In the data rows, zero lies at 4.5, halfway between 4 and 5.
Here are some points, one per row:
tensor([4, 2, 7, 7, 6, 6, 6, 9, 1, 4, 6, 4])
tensor([4, 5, 5, 3, 4, 6, 5, 4, 6, 5, 2, 5])
tensor([4, 5, 8, 5, 6, 3, 6, 7, 2, 2, 5, 5])
tensor([3, 4, 3, 5, 2, 4, 5, 3, 3, 6, 4, 5])
tensor([4, 3, 4, 7, 4, 4, 6, 6, 3, 6, 4, 4])
tensor([4, 3, 6, 6, 5, 5, 6, 6, 1, 6, 6, 5])
tensor([6, 6, 4, 5, 7, 7, 5, 7, 1, 4, 7, 4])
tensor([5, 1, 4, 7, 7, 9, 5, 6, 2, 5, 5, 3])
tensor([5, 5, 2, 4, 4, 3, 8, 1, 9, 4, 3, 5])
tensor([4, 4, 2, 6, 0, 5, 4, 2, 4, 6, 5, 6])
tensor([3, 8, 3, 0, 2, 3, 2, 3, 9, 1, 2, 0])
tensor([3, 3, 5, 8, 7, 5, 2, 3, 4, 7, 6, 8])
tensor([4, 7, 5, 1, 5, 3, 3, 3, 7, 4, 5, 5])
tensor([6, 6, 7, 1, 7, 5, 3, 6, 9, 4, 5, 7])
tensor([7, 5, 4, 6, 6, 4, 3, 6, 1, 4, 6, 3])
tensor([5, 5, 5, 4, 2, 5, 3, 9, 7, 4, 5, 4])
tensor([6, 3, 5, 3, 3, 6, 7, 2, 7, 8, 5, 6])
tensor([6, 3, 5, 7, 1, 7, 6, 5, 4, 7, 6, 5])
tensor([4, 4, 4, 1, 1, 4, 5, 4, 7, 4, 2, 5])
tensor([3, 2, 6, 7, 3, 9, 7, 3, 4, 5, 5, 6])
tensor([4, 4, 2, 8, 7, 4, 3, 6, 5, 2, 5, 3])
tensor([3, 6, 6, 1, 3, 4, 3, 5, 3, 2, 1, 6])
tensor([4, 9, 1, 1, 6, 0, 1, 6, 5, 2, 2, 0])
tensor([3, 7, 4, 2, 2, 4, 7, 3, 8, 7, 4, 3])
tensor([5, 5, 3, 1, 5, 6, 3, 4, 8, 4, 4, 3])
tensor([4, 1, 4, 9, 6, 5, 8, 6, 0, 6, 6, 5])
tensor([5, 5, 6, 5, 4, 6, 6, 5, 3, 5, 5, 4])
tensor([5, 6, 6, 4, 6, 2, 2, 5, 3, 1, 4, 4])
tensor([4, 4, 5, 9, 6, 7, 5, 4, 2, 5, 5, 7])
tensor([7, 4, 5, 3, 4, 4, 6, 3, 8, 4, 5, 3])
tensor([7, 5, 5, 3, 6, 4, 6, 1, 6, 5, 6, 4])
tensor([3, 3, 4, 3, 0, 4, 6, 0, 3, 7, 1, 6])
tensor([4, 5, 3, 3, 3, 6, 4, 2, 5, 4, 4, 7])
tensor([7, 5, 5, 4, 7, 6, 4, 5, 6, 5, 5, 4])
tensor([2, 2, 4, 5, 2, 4, 7, 4, 4, 5, 5, 5])
tensor([6, 6, 6, 6, 6, 5, 2, 8, 1, 5, 7, 3])
tensor([7, 6, 6, 3, 6, 2, 4, 4, 1, 5, 5, 1])
tensor([3, 4, 4, 9, 5, 4, 3, 5, 0, 6, 6, 4])
tensor([3, 7, 2, 5, 4, 4, 3, 6, 4, 5, 4, 7])
tensor([4, 3, 3, 3, 5, 3, 4, 3, 6, 5, 4, 5])
tensor([6, 3, 7, 6, 5, 6, 4, 6, 7, 6, 7, 6])
tensor([3, 3, 6, 6, 8, 4, 5, 6, 5, 4, 8, 6])
tensor([7, 6, 5, 4, 5, 2, 5, 4, 7, 2, 4, 3])
tensor([5, 5, 5, 5, 6, 4, 2, 5, 4, 4, 6, 4])
tensor([1, 7, 4, 3, 1, 4, 3, 2, 6, 4, 1, 5])
tensor([5, 7, 4, 3, 5, 4, 3, 4, 4, 5, 4, 3])
tensor([3, 3, 5, 6, 2, 2, 4, 4, 5, 4, 3, 4])
There is one direction along which these points spread out most. For each point below, how far along it does it lie, from 0 to 99? 50 is the average, and the first point above lies past it.
tensor([3, 3, 5, 6, 2, 2, 4, 4, 5, 4, 3, 4]) 46
tensor([6, 3, 5, 7, 1, 7, 6, 5, 4, 7, 6, 5]) 63
tensor([5, 7, 4, 3, 5, 4, 3, 4, 4, 5, 4, 3]) 42
tensor([3, 8, 3, 0, 2, 3, 2, 3, 9, 1, 2, 0]) 10
tensor([4, 4, 2, 6, 0, 5, 4, 2, 4, 6, 5, 6]) 49
tensor([7, 5, 5, 3, 6, 4, 6, 1, 6, 5, 6, 4]) 43
tensor([6, 3, 7, 6, 5, 6, 4, 6, 7, 6, 7, 6]) 60
tensor([5, 5, 5, 4, 2, 5, 3, 9, 7, 4, 5, 4]) 45
tensor([5, 5, 6, 5, 4, 6, 6, 5, 3, 5, 5, 4]) 58
tensor([4, 3, 4, 7, 4, 4, 6, 6, 3, 6, 4, 4]) 62
tensor([6, 3, 5, 3, 3, 6, 7, 2, 7, 8, 5, 6]) 46
tensor([4, 5, 3, 3, 3, 6, 4, 2, 5, 4, 4, 7]) 41
tensor([3, 7, 2, 5, 4, 4, 3, 6, 4, 5, 4, 7]) 48
tensor([2, 2, 4, 5, 2, 4, 7, 4, 4, 5, 5, 5]) 54
tensor([4, 3, 3, 3, 5, 3, 4, 3, 6, 5, 4, 5]) 41
tensor([4, 4, 2, 8, 7, 4, 3, 6, 5, 2, 5, 3]) 57
tensor([4, 4, 4, 1, 1, 4, 5, 4, 7, 4, 2, 5]) 29
tensor([7, 6, 5, 4, 5, 2, 5, 4, 7, 2, 4, 3]) 37
tensor([3, 2, 6, 7, 3, 9, 7, 3, 4, 5, 5, 6]) 65
tensor([5, 5, 5, 5, 6, 4, 2, 5, 4, 4, 6, 4]) 53
tensor([6, 6, 7, 1, 7, 5, 3, 6, 9, 4, 5, 7]) 37
tensor([4, 4, 5, 9, 6, 7, 5, 4, 2, 5, 5, 7]) 72
tensor([5, 5, 3, 1, 5, 6, 3, 4, 8, 4, 4, 3]) 32
tensor([4, 3, 6, 6, 5, 5, 6, 6, 1, 6, 6, 5]) 70
tensor([3, 4, 3, 5, 2, 4, 5, 3, 3, 6, 4, 5]) 50
tensor([4, 7, 5, 1, 5, 3, 3, 3, 7, 4, 5, 5]) 31
